Each path below is one point turned by a fixed rotation once a step. After each direction that follows a path, write how fast that rotation turns it, in deg/step (0 if it stays still).
Each turn is a multiple of 5 degrees from 10 to 175, or 0.
Each row of a path follows its step; steps can be skipped.
Path 1:
step 0: [-11.4  -5.6 -43.1  -0.7  -7.8  -3.7  35.4  -2.1 -22.1  17.2  10.3   0.3
  -6.6 -14.2   4.5 -11.5  -2.3   0.3  26.2  -2.2   4.4  13.1 -18.1  25.0
 -10.3  16.2  10.5   6.4  -7.0  17.2 -13.6  -4.3  -3.4 -11.1  30.5 -31.4]
step 1: [ 14.9  -7.4 -25.4  10.9 -16.3  -9.0  -5.8   6.7 -39.1 -13.3  -0.7  11.2
 -13.1 -38.6   7.0   0.9   3.5 -16.3 -22.7 -10.2  14.5  -4.3 -24.8  -9.6
  -8.5  -7.8  -5.6  -8.2  -7.1  31.3  -7.0 -23.7  14.6  20.1  -7.1 -12.7]
step 3: [  0.3 -20.1 -23.5 -27.1  12.8 -20.1   7.6   9.6  -4.3   5.4   1.8   9.5
  -8.9 -43.1  -0.5  -1.3  -1.3 -14.0 -11.4   4.3  -9.4   0.3  -7.8  13.4
  11.6  45.7  18.1   9.2 -10.3   9.2  20.5  12.3  -5.9  -3.5  29.6  12.1]
step 6: [ -9.1   8.6 -20.4   8.4  -1.9 -12.0  23.4   3.3  16.4  -6.3 -14.7  15.5
  14.8 -17.7 -20.3  -1.3   2.3 -22.9 -14.3   0.1 -13.6  -7.6  -0.2 -23.7
  15.2  35.1 -24.2   2.8  19.2  25.7  25.0 -16.7 -23.6 -14.0  16.0  -7.2]
step 7: [-25.0  -8.1 -23.8 -30.8  22.4 -13.1  28.6   5.8 -18.0  20.2  22.9  -3.8
 -13.3 -43.0   4.8   6.3   0.5  -9.2  -1.4   1.3  -5.3  -1.5 -20.3  -3.8
  -1.5   6.4  13.3  23.7   7.1   4.4  15.1   5.9 -10.3 -10.0  26.3   5.6]
step 9: [  0.1  15.5  -6.7   2.2 -20.1   0.6  -5.5   8.0  -0.7   7.0  32.5  21.5
  17.7   2.3   0.6  -3.7   3.0 -33.6 -27.4  -1.1  12.9   4.6 -20.8 -13.3
   8.4  -3.2 -16.3  11.1  12.4  52.0  12.2  11.4  -1.2  12.0  23.2   2.7]
step 11: [  0.0   7.6 -26.4 -30.6   5.4  -2.9  20.3 -13.2 -27.2  10.9  25.5 -11.8
  -7.7 -31.2  -1.7   7.9   8.5   8.4  12.1  -7.0  -5.0 -21.0  -5.8  -6.3
  -2.8  -5.8  19.3  23.7  35.3  12.7  -0.4  14.8 -18.7  11.4  22.4 -15.1]
step 12: [ 22.2   0.2  -9.6   2.2 -24.3  -3.8  -5.7  -9.5 -10.0   6.9  26.5 -27.6
  10.3 -32.0  -7.7  -6.8   8.9 -13.1  13.2 -13.0  26.6  -0.6 -18.9  12.5
 -15.1   7.3 -25.9 -12.8  24.3  32.0   9.7 -16.5  22.0  -1.3   8.9  -1.1]
step 14: [-18.4 -16.5 -36.4  -5.8  -7.5  14.4  33.4  27.8 -21.9  -2.2 -11.7  -8.7
 -11.2 -26.7 -13.1  -2.6  35.3 -25.7  -8.9 -15.0   9.0 -15.3   7.6   0.6
  -6.3  14.4   6.8  24.5   5.1   2.6  16.5   3.5   3.7  -5.7   9.9   4.5]
step 15: [ 12.6  13.7 -31.4 -35.7 -10.5 -20.7   3.9  -9.3 -31.4 -12.0  14.0  -9.0
   1.9 -25.6 -11.3  -1.0  -4.3   2.1  10.4  -9.5  -3.1 -17.1   5.4  24.5
  -3.4   6.7  11.9  21.2  22.8  31.7 -18.1  -0.2  -2.4  12.2  -3.2 -20.6]
Speeds:
[  7.2  -0.7   1.9  -6.1   2.2   0.0  -2.5   0.2   5.4   5.8   7.7  -4.3
   9.1 -10.1   3.0  -5.3  -4.4  10.0   8.5  -3.4   5.1   0.8  -7.5   6.3
   4.7   2.7   4.7   0.4  -2.0  -4.1  -3.9   2.0  -0.4  -7.2   1.0  -3.0]
90
[  2.4  -3.4  11.0  10.1   5.1   0.0  -3.1   5.7  -2.0   3.9   1.9  -2.6
   8.0   0.6  -2.2  -9.0   0.7  -0.8  -2.4   4.9 -12.2  -7.4  -6.5   1.4
  -1.9   2.3  -4.4   3.3   2.9   7.1  -4.5  -1.8   4.9   5.3  -2.0  -0.8]
100
[  4.2   1.8  -0.6   9.5  -4.8   0.5   8.3   1.4   2.7   0.3 -12.0  -5.5
   3.4   3.1  -5.3   2.4  -0.6   2.0   9.6   0.0   4.1  -1.1   4.6   4.0
   1.0   6.1  -6.2   1.3   5.1   0.6   2.3  -9.9   1.7 -10.7  -4.6  -2.3]
170
[  0.4   5.8   2.4  -0.3 -11.0   5.8  -3.5  -3.0  14.7  -3.5   0.2  -1.3
  -1.6  -3.5  -2.3   0.8   1.9   2.1  -3.1  -2.8  -6.6  10.7  -7.1  -5.1
   2.6   3.8  -5.0   7.8  -5.1   3.9   4.6   0.1   1.9   3.1  -5.8   1.7]
100
[ -1.6  -0.5  -2.3   0.1   8.0  -3.6  -7.7   6.8   3.6  -6.7   0.6  -2.9
  -5.6  -2.5  -0.2   3.5  -0.1   9.5  -5.1  -2.8  -5.0  -1.3   3.8   0.0
  -5.4  -1.7  -0.2  -0.3   6.9   6.8   7.6   7.3   1.2 -11.3  -3.4  -9.8]
85
[ -1.3  -5.2  -2.9  -3.8   6.2   3.5  -5.1 -10.2  -3.6  -5.7  -1.0   0.4
   0.0   6.4   2.3   0.4   3.0   6.5  -0.1  -4.3   5.1   0.7  -6.0   0.8
  12.0  -3.5  -5.3  -3.2   5.8  10.9  -3.5  -6.1   7.4   0.0  -2.8   5.4]
100
[  3.4   2.8   0.0  -5.3   3.2  -6.7  -1.6  -0.8  10.9   0.3   4.9  -0.4
   2.6   3.3 -11.9   2.4  -2.0 -10.3   2.1  -1.6   0.5   3.2   7.9   4.4
   2.6   4.4  -4.5  -9.7   2.2   4.6  -6.2   5.2   6.6   4.4   3.6  -3.9]
110
